Each row is where one point has got to under a steady rotation. How many ticks took it there?
The counts run from 0 to 630.
[153  92 130 156 152 132  96 121 128  66 169 101 127 120 160 144  87 128
  82 126 139  95 112 134 176 131 125 133 172 147 174 157 116 139 146 101
 146 128 147  90 105 107 156 133 113 141 133 133 154 164 129 170 183 138
 156 133 108 126 160 135 122 162 101 132 186 127 135  80 172  79 128 117
 142  95 110  91 116 171 121 100 135 161 163  98 119 132 119]	414
[151 101 106 170 155 133 113 129 115  80 178 110 148 145 167 135 102 153
  81 140 135  63 127 130 101 116 121 142 159 146 146 129 132 135 133 141
 122 105 161 115  95 121 151 134 101 111 140 128 181 150 122 173 173 125
 156 128 126 157 179 106 123 155 101 171 168 141 108  96 179  89  95 120
 149 109 128 106 117 165 101 129 123 155 145 121  87 118 116]	444
[148 112  87 141 139 118 143 143 132  92 164 128 126 156 126 141 103 188
 125 176 161  76 136 139 102 154 113 111 158 154 178 157  79 139 148 125
 118  90 163 122  86 105 157 135 107 114 137 144 161 167  99 159 181 137
 136 129 131 130 164 105 125 181 132 172 160 100 119 148 141 122 112  99
 165 111 114  96 134 168  88 121 108 134 131 156  95 152 120]	484
[145  74 111 158 147 105 132 123 139  60 151 118 137 168 144 143  82 156
 114 131 155  80 138 123 126 152 124 153 176 169 151 139  92 109 139 127
 135  74 147 123  95 102 149 112 103 135 118 132 180 163  95 168 173 145
 146 133 132 128 169 112 109 161 100 182 170  95 119 123 143 103 112 116
 152 118 117 108 141 185  97 118 119 140 147 146  85 125 102]	603
[143 112  90 140 136 142 132 133 131 102 157 135 135 136 138 132 105 196
 117 164 172  83 132 125  84 148 120 112 158 157 172 189 104 141 146 122
 124  97 154 127  96 108 148 127  91 104 147 140 182 147 106 151 179 136
 142 109 145 126 169 103 119 164 123 179 157 137 123 127 148  95  98 111
 168 113 108 101 129 155  98 138 112 136 146 151  88 142 117]	479
[127 141  90 139 140 146 115 138 145 126 174 125 129 156 137 127 121 180
 117 183 166  94 133 139 132 131 138 125 163 142 194 188  88 140 150 116
 116 130 143 126  86 128 136 144  88 105 139 147 182 165 116 154 175 143
 154 116 118 116 150 117 110 170 133 178 172 113 144 136 160 109 128 105
 179 124 102  97 129 176 116 108 118 127 154 144  98 145 140]	49
[143  99 131 170 149 129 108 124 142  79 184 109 136 147 163 148  98 145
 113 155 143 112 124 123 133 153 149 156 150 156 174 128 119 104 135 146
 112 135 152 124  83 132 160 137 119 123 132 128 163 180 101 185 164 137
 163 150 120 150 172 125 112 181  96 167 172 116 138  77 176 115 113 122
 136 121 111  89 117 197  96  94 143 134 144 111  87 124 120]	265
[130 146 115 151 147 130 118 112 128 144 189 113 118 152 141 122 105 174
 121 181 159 107 134 122 153 108 133 153 176 136 192 162 114 137 158 105
 107 120 134 114  78 119 128 137  95 111 130 144 176 170 130 141 196 138
 158 118 113 129 144 134 132 177 118 164 162 134 110 119 172  93 134 105
 170 115  74 107 127 168  94 119 110 156 156 110 119 122 150]	217
[151 113  96 132 131 120 145 123 125 100 166 133 130 159 144 128 109 182
  94 161 138  71 160 128 106 122 117 120 173 144 171 155 118 152 149 114
 126  75 162 113 102 108 126 138  86 106 145 153 183 158 122 152 187 134
 158 108 129 131 145  96 116 168 125 185 149 137 121 135 142  85 112 105
 166 102  99 122 155 154 105 129  89 167 148 144 104 139 126]	334
[142 117  88 148 161 125 104 137 123  93 157 107 152 173 141 131  89 157
  90 139 157  43 134 139 133 108 110 138 169 138 139 160  95 138 142 119
 124 110 137 116 104 110 135 139  86 117 131 140 184 139 118 155 177 138
 151 114 106 135 171 134 106 133 116 177 191 103 119 141 173  93 115 111
 163 108 130 108 123 168 108 124 110 138 161 140 100 119 131]	7
[144 116 135 147 130 146 101 106 127 100 175 116 132 115 170 133 102 149
  94 153 137 120 121 110 138 137 149 138 163 166 198 164 140 123 145 118
 127 134 158 111 102 124 140 130 103 114 152 127 163 176 125 173 177 135
 173 120 142 138 156 128 118 176 113 156 166 164 149  68 175  80 101 121
 143 116  95 100 119 159 108 111 126 146 158 101 104 126 118]	251
[139  96 116 165 153 134  93 130 140  69 164 103 142 145 154 151  91 128
 101 145 151  94 105 130 156 146 142 142 152 161 172 148 101 114 134 132
 124 138 154 118  94 127 164 135 111 133 133 131 159 168 106 178 163 144
 157 146 115 141 173 139 109 166 103 154 187 104 148  91 177 114 117 124
 138 118 129  82 109 200 112  91 147 125 152 123  93 129 114]	271
[147 111  96 148 156 127 126 130 136  91 155 130 137 171 136 131  83 187
 109 154 166  55 138 137  97 120 103 131 183 138 149 159 101 146 147 125
 126  83 125 110 105 102 152 137 100 121 135 144 183 153 115 155 181 138
 135 113 105 132 170 112 114 149 117 178 169 112  99 155 159  99 119 106
 156 118 104 109 124 162  91 127 107 149 153 141  92 115 134]	622
[156 118 129 137 127 120 119 120 124  79 182 116 124 133 157 148  95 138
  82 152 115 105 134 121 165 137 145 122 164 172 195 132 136 132 145 113
 130 127 171 102 114 121 140 149 110 119 148 133 140 182 120 184 177 135
 168 145 115 149 140 132 108 189 127 147 162 136 155  83 167  95 115 117
 139  99 105 106 144 162  99  91 121 171 154 104 130 145 119]	551
[136 148  95 134 133 119 133 130 133 131 185 137 124 163 138 128 114 191
 120 189 155  92 151 128 104 124 134 132 170 147 194 155 110 141 150 126
  99 109 148 131  92 122 136 151  96  96 140 149 181 171 115 151 183 136
 152 118 126 142 146 109 113 185 133 187 150 120 129 134 160 114 114 103
 171 132  88 111 141 164  86 117 108 141 139 143 103 137 140]	351
[144 107  84 165 167 130 112 133 118  89 166  98 143 146 138 133  98 161
  93 132 164  55 121 149 136 116 100 128 159 133 145 168  93 148 149 109
 133  98 148 112  91 105 150 126  91 119 132 138 168 135 122 151 184 135
 146 117 118 129 185 122 131 140 106 157 190 118 102 128 169  83 111 123
 175  91 139 100 111 168 111 138 123 144 153 138 100 138 123]	312
[156 102 111 148 148 148  92 120 139  63 155 126 155 128 161 147  87 160
  89 140 151  85 113 123 103 143 129 121 166 165 174 170 127 132 133 134
 130 138 147 105 120 123 166 141 112 112 153 130 163 155 112 181 168 135
 151 135 123 144 177 127  99 155 118 157 173 129 152  98 179  96  89 122
 128 118 117  91 109 169 104 104 136 130 160 119  87 111 122]	581
[131 135 121 150 144 132 112 113 122 135 185 103 111 127 138 124 104 159
 115 164 169 111 128 132 180 116 126 143 174 144 206 174 104 144 164  87
 121 123 140 106  73 107 135 132  95 120 130 138 163 166 131 141 194 136
 154 118 120 125 151 135 140 177 117 138 170 138 116 107 161  90 133 111
 175 100  85  95 114 166 107 121 119 154 150 114 126 141 140]	523
[137 131  91 126 130 125 122 130 121 123 167 129 144 158 126 129 109 183
 101 160 163  77 149 125 120 120 127 128 172 161 176 178 100 133 149 105
 117 100 155 132 104 115 119 148  71  99 136 142 182 157 106 148 184 143
 152 101 136 124 152 123 103 158 131 190 163 120 134 136 160  94  96 105
 173 113 109 109 149 150 104 132  94 135 153 152 102 145 128]	32
[133 128  89 150 135 137 142 141 144 112 194 118 117 140 140 130 133 166
 109 184 141 111 136 143 124 136 132 115 145 133 198 157  84 149 140 126
 123 110 167 120  68 116 153 138 110 109 149 146 162 178 116 162 173 133
 152 135 131 126 140  91 135 197 124 157 164 122 134 114 148 110 136 110
 176 109 109 102 135 182 114 107 127 150 135 136  98 162 128]	53
[154 113 127 132 139 121  96 104 111  73 166 114 141 138 163 146  75 145
  79 132 141  85 123 112 155 131 130 141 180 176 176 154 147 125 146 104
 132 124 146  97 130 114 130 147  94 127 133 135 154 158 123 171 184 140
 160 125 122 151 168 154 100 154 116 161 175 142 141  91 178  82  94 115
 135 105 105 103 123 149 103 112 117 154 166 106 122 119 122]	117
[143  96  85 178 166 112 136 140 134  94 170 107 128 169 139 134  95 163
 111 144 154  61 141 143 120 123 108 145 167 131 141 135  81 134 143 129
 124  79 143 122  79 104 153 122 103 128 124 139 181 154 111 159 179 136
 142 128 116 135 173 111 137 162 101 165 173 105  91 136 149 104 133 117
 165 102 121 106 128 181 101 130 115 148 134 141  86 134 120]	620
[156 131 120 131 126 124 128 123 130  90 185 117 116 125 154 141 105 144
  84 166 118 105 135 132 163 133 142 114 162 160 212 137 124 141 143 110
 124 130 173 101 108 126 145 156 110 116 151 144 139 188 128 181 180 134
 161 144 114 144 139 128 117 193 136 146 163 133 153  93 164 100 126 105
 152 102  95 110 141 168 106  86 118 168 152 113 130 157 127]	238
[133 137 101 147 141 146 130 132 144 133 190 122 117 130 149 121 135 179
 111 186 144 108 134 136 114 124 139 119 155 124 208 173 104 150 145 126
 116 119 155 125  72 129 145 140 103 102 156 146 180 174 128 158 174 130
 154 118 129 126 142 101 136 185 125 162 159 144 138 109 163  98 132 110
 177 119  93  98 126 171 115 112 125 149 149 125  90 142 138]	360
[132 128  87 129 135 116 127 132 116 124 177 108 132 171 128 129 113 165
  99 154 158  80 150 132 159 115 124 137 162 157 175 166  89 135 153  97
 116 101 163 134  89 113 113 144  70 104 127 148 174 158 111 147 186 147
 158 109 130 119 152 126 109 162 132 184 175 109 133 133 151  95 117 106
 182 104 119 112 155 164 108 127 105 149 149 154 112 153 127]	338
[150 118 139 151 150 133 100 106 147  86 171 122 124 145 168 135  83 157
 104 159 138 103 127 124 145 126 133 149 193 143 191 144 133 129 148 118
 131 129 121  87 108 124 153 149 120 138 137 140 163 179 135 177 184 141
 151 135  94 141 150 137 110 163 112 151 159 124 132 113 183  98 135 106
 129 122  70 102 120 170  99  87 119 157 166  95 118 102 144]	98
[139 133  90 125 127 108 138 132 111 115 176 121 132 174 124 135 104 168
  98 163 147  76 151 133 144 123 126 122 163 166 180 155  92 133 154 103
 121  92 172 128  98 107 118 153  80 105 129 148 171 170 107 151 189 144
 147 116 130 128 148 123 111 173 141 184 161 111 133 137 143 107 113  99
 174 104 116 114 159 159  92 122  94 149 136 153 128 161 123]	339
[136 140 120 124 128 145 120 122 159 118 172 136 122 140 144 130 115 178
 109 189 143 115 144 126 124 135 143 122 169 143 210 178 104 137 144 118
 126 124 140 114  95 135 141 150 106 113 150 154 176 183 121 167 176 144
 154 121 117 118 130 111 106 181 133 174 158 125 163 120 160 102 139  96
 160 133  71 105 136 168 108  91 115 138 163 125 102 131 140]	369
[133 117 102 142 142 117 145 135 151 101 169 127 111 158 130 132 106 174
 125 173 148  93 151 142 144 142 121 125 172 139 189 157  70 143 148 111
 130  90 141 115  85 107 154 135 108 125 129 154 168 182 112 159 178 152
 138 132 107 104 135 103 123 185 126 165 166  91 129 147 136 114 158  97
 169 112  91 112 148 177 113  97 113 155 144 146 111 148 135]	501
[145 132  83 125 131 122 126 132 110 108 168 124 139 146 125 134 107 177
 100 164 161  75 145 128 124 129 123 110 154 165 182 178  99 146 152 100
 119 102 174 125 105 107 126 151  75  95 140 142 169 151 111 148 184 138
 150 107 140 127 156 116 109 169 138 182 169 131 136 125 154  95  89 107
 178  97 123 103 140 148 100 138 100 144 146 153 111 158 123]	33
[159  91 134 143 147 119 117 108 133  59 165 121 132 145 168 148  75 150
  88 136 118  88 134 119 136 136 130 144 191 163 172 127 140 122 135 123
 144  99 142  92 115 110 150 140 116 140 135 141 156 173 128 181 179 138
 155 141 112 147 154 122 109 162 108 153 160 128 127  96 165  91 115 112
 125 108  85 112 133 164 100  98 116 168 158 102 114 112 119]	418
